Each row is where one point has got to under a steady rotation. How many ticks took it there?
The counts run from 0 to 401.
3; -4; 4; -5; 9; -8; 0; -17; 5; -3; -8; -3; 11; -3; 14; 0; -9; -20; -4; -10; -12; 3; -5; 0; 7; -7; -5; -12; 1; 15; 2; -9; -8; 4; 3; -6; -1; -2; -13; -2; -8; -15 | 23
13; -2; -6; -5; 10; -10; -3; -6; 6; -3; 7; -6; -5; 10; 22; 6; -11; -17; -10; -16; 1; 2; -3; -3; -8; 5; -5; 1; -5; 12; 6; 0; -11; 9; 4; 0; 5; 5; -6; -6; -8; -4 | 18
-11; 15; 5; 1; -11; 4; -4; 2; 3; 12; 5; 7; 5; -4; -12; -5; 0; 20; 0; 0; -6; 2; -13; 8; 18; 3; 5; 6; 8; -10; -13; -4; -11; -7; 1; -7; 0; -8; 2; 2; 2; 8 | 330
3; -7; 0; 2; 7; 2; 10; -3; 20; -5; 6; -3; -5; -2; 8; 11; 0; -9; 6; -11; -3; 6; 4; -11; -21; 4; -8; 0; 2; 6; 3; 6; 2; 10; -2; 7; 9; -2; 10; 3; -4; 22 | 256
-5; -6; -3; 4; 2; -5; -4; -8; 7; -5; 13; 3; -4; -5; -10; 7; 1; 7; 3; 5; 3; 10; 3; -15; -12; 12; -10; -1; 2; 1; -23; -3; -3; -4; -8; 11; 18; 4; 3; 0; -14; 0 | 171
-10; 5; -3; 2; 2; 10; -1; 13; -5; 3; 1; 6; -1; 0; -14; 6; 0; 7; 6; 9; 15; -10; 5; 3; 1; -15; 9; 4; 0; -18; 1; 3; 7; 9; 6; 1; -5; -2; 4; 2; 21; 15 | 201
5; -6; 1; -5; 12; -6; 3; -7; 17; -1; 3; -1; -2; 2; 17; 4; -8; -18; 4; -14; -3; 4; -6; -8; -8; -4; -2; 0; -2; 14; 2; -4; -10; 17; 1; 0; 5; 4; 0; 0; -5; 16 | 15
-7; 13; 7; 2; -7; 14; 11; 3; 8; 3; -5; -2; 9; -5; -1; 4; 3; 6; -4; -8; -11; 0; -2; 17; 8; -3; -4; 1; 10; -9; 15; 13; 7; -7; 6; -6; -9; -19; 6; 7; 9; 2 | 244
-7; -10; -2; -4; 10; 5; 3; 3; -11; -10; -15; -6; 8; -2; -2; 0; -4; -11; 7; 10; 12; -8; 11; 6; -8; -19; 1; -8; -3; 0; 9; 5; 17; 4; -2; 0; -11; -3; -1; 3; 10; -10 | 399
9; 4; -7; 4; 6; 4; 14; -7; 2; 8; -2; 0; -2; 6; 17; 8; -3; -11; -13; -2; -4; 5; -4; -2; 3; -6; 9; -7; -2; -1; 24; 7; -1; 5; 18; -1; -6; -2; 0; 1; 16; -10 | 354
6; 9; 7; 6; -15; -3; -4; 9; 4; 7; 9; 6; -8; 0; -8; -7; 10; 19; 4; -8; -9; -1; -3; -2; 5; 15; 0; 10; 4; -7; -8; -4; -5; -3; -1; -4; 7; -2; 4; -4; -6; 23 | 334
-3; 0; 7; 0; 5; -1; -8; -8; 13; -11; 7; 3; 8; -10; -4; 18; -7; -10; -1; -16; -3; -3; 9; 2; -1; -4; -18; -3; 7; -7; -10; -7; -4; 8; 6; -1; 10; -12; -10; -7; -6; 8 | 367
2; 1; 10; -1; -8; -1; 8; -6; 11; 2; -6; -4; 4; -4; 9; -14; 4; 3; 3; -11; -23; 8; -10; 4; 3; 13; -6; -2; 6; 16; 2; 1; -4; -9; -10; -5; -1; -6; 4; 5; -18; 4 | 135
7; -7; -2; 2; 8; 0; 8; -2; 17; -7; 10; -4; -8; 3; 11; 11; -2; -8; 1; -11; 1; 7; 5; -11; -23; 7; -10; 2; -2; 4; 5; 7; 2; 9; -1; 9; 9; 1; 9; 1; -7; 17 | 257
4; 6; 1; 4; 2; 1; -5; 19; 0; -1; 12; 9; -3; -7; -7; 7; 4; -3; 14; 4; 8; -7; 16; -2; -3; -8; -5; 14; 0; -9; -4; 3; 9; 16; 3; 0; 8; 6; 2; 0; 13; 16 | 205
-3; -10; -5; -4; 9; 5; 3; 3; -13; -10; -16; -8; 4; 5; 1; 1; -4; -7; 3; 8; 15; -10; 8; 7; -12; -14; 3; -7; -4; -3; 13; 7; 15; 0; -1; 2; -13; -3; 0; 1; 10; -10 | 398
-7; 12; 1; -6; 3; 0; -12; -1; 10; -1; 12; 0; 3; 3; -1; 14; -13; 3; -10; -18; 4; -3; -7; 14; 4; 0; -9; 9; 6; -10; -10; 0; -15; 3; 7; -2; 5; -11; -4; -5; -2; 8 | 123
-2; -1; -4; 3; -6; 4; 4; 4; -20; 6; -13; 1; 0; 4; -9; -13; 6; 11; 0; 18; 3; -5; -2; 3; 8; -5; 17; -7; -2; -7; 8; 0; 9; -9; 2; -3; -14; -2; -1; 3; 12; -14 | 192
3; -3; -2; 6; -2; 2; 11; 10; 1; 4; 2; 3; -4; -7; 1; -12; 13; 3; 15; 19; -3; 9; 4; -11; -10; 6; 1; 3; -3; 12; 1; 7; 13; -2; -11; 6; 4; 13; 15; 11; 3; -2 | 299
12; -3; -2; 6; -10; -6; 0; 5; -22; 2; -9; 0; -6; 4; -2; -18; 11; 6; 1; 14; -2; -4; 7; -2; 6; 5; 8; -4; -6; 1; 7; -3; 11; -11; -1; -5; -5; 6; -6; -2; 0; -19 | 189
6; 10; 10; -3; -6; -7; -9; 3; 11; -3; 11; -2; 3; -4; 7; 0; -2; 0; -1; -20; -12; 1; 0; 9; 3; 12; -20; 10; 6; 5; -8; -2; -8; 0; -4; -4; 9; -5; -4; -4; -17; 6 | 128
21; 1; 1; 6; 1; -2; 13; 0; 3; 5; -4; 0; -3; 1; 21; -3; 6; -17; 0; -5; -14; 4; 3; -6; 3; -3; 3; -3; -3; 8; 24; 3; 5; 9; 10; -5; -3; 4; -1; 2; 8; -4 | 351
-2; -5; -5; -5; 12; -8; -11; -1; -9; 0; -3; 5; 5; -1; -2; 0; -10; -14; 8; 9; 12; -8; -1; -5; 5; -20; 11; -3; -7; 1; -9; -13; -5; 17; 4; -4; -1; 10; -12; -4; 10; -1 | 314
-3; 5; -2; 5; 0; 13; 14; 1; 17; 1; 9; -2; -6; 4; 2; 14; 1; 8; -8; -8; -1; 8; -3; 1; -13; 6; -4; 4; 5; -10; 11; 17; 3; -1; 5; 7; 1; -10; 17; 5; 5; 14 | 251
11; -6; 0; -4; 10; -10; 1; -7; 13; -2; 5; -1; -3; 3; 19; 4; -7; -20; 1; -15; -5; 3; -2; -9; -11; 0; -4; 0; -3; 14; 3; -5; -10; 16; 2; 0; 7; 6; -3; -4; -7; 11 | 16
3; 11; 1; 1; 0; -3; -11; 0; 8; -2; 16; 4; -1; 2; -3; 19; -7; 1; -12; -17; 1; -3; 3; 2; 5; 2; -10; 7; 3; -15; -7; -4; -12; 6; 13; 0; 11; -8; -8; -10; -1; 9 | 121
1; -8; 1; 2; 6; 3; 3; 4; -8; -9; -9; -1; 9; -10; -4; 2; 5; -14; 13; 11; 4; -6; 19; 1; -5; -16; -6; -7; -1; 1; 7; 3; 21; 7; -1; 0; -3; 1; -4; 4; 10; -13 | 401
-8; -10; -7; 0; 11; 7; 16; -5; 3; 3; -5; -3; 1; -2; 5; -5; 1; -4; 7; 17; 2; 14; -8; -10; -14; -4; 7; -8; -3; 14; 4; 9; 7; -2; -8; 8; -3; 7; 15; 13; 3; -8 | 56
3; -5; -9; -5; 12; 0; 3; -2; 12; -5; 8; -8; -8; 9; 16; 12; -9; -9; -6; -11; 9; 6; -3; -4; -24; 6; -7; 4; -5; 7; 5; 11; -3; 6; -1; 10; 5; 1; 9; 0; -5; 6 | 259
6; 1; -4; 10; -6; 4; 1; 12; -12; 3; 1; 7; -9; 3; -14; 2; 11; 10; 1; 13; 8; -8; 15; -5; 1; -4; 10; 1; -2; -21; 5; 2; 13; 2; 9; 1; -2; 0; -1; -2; 18; 4 | 198
-13; 4; 8; -9; 2; 1; -5; -5; 12; -7; 2; -5; 14; -10; 1; 4; -8; -1; 1; -11; -8; 5; -5; 14; 0; 4; -19; 1; 9; 10; -13; 2; -6; -7; -11; -2; 4; -10; 0; 3; -16; -3 | 374
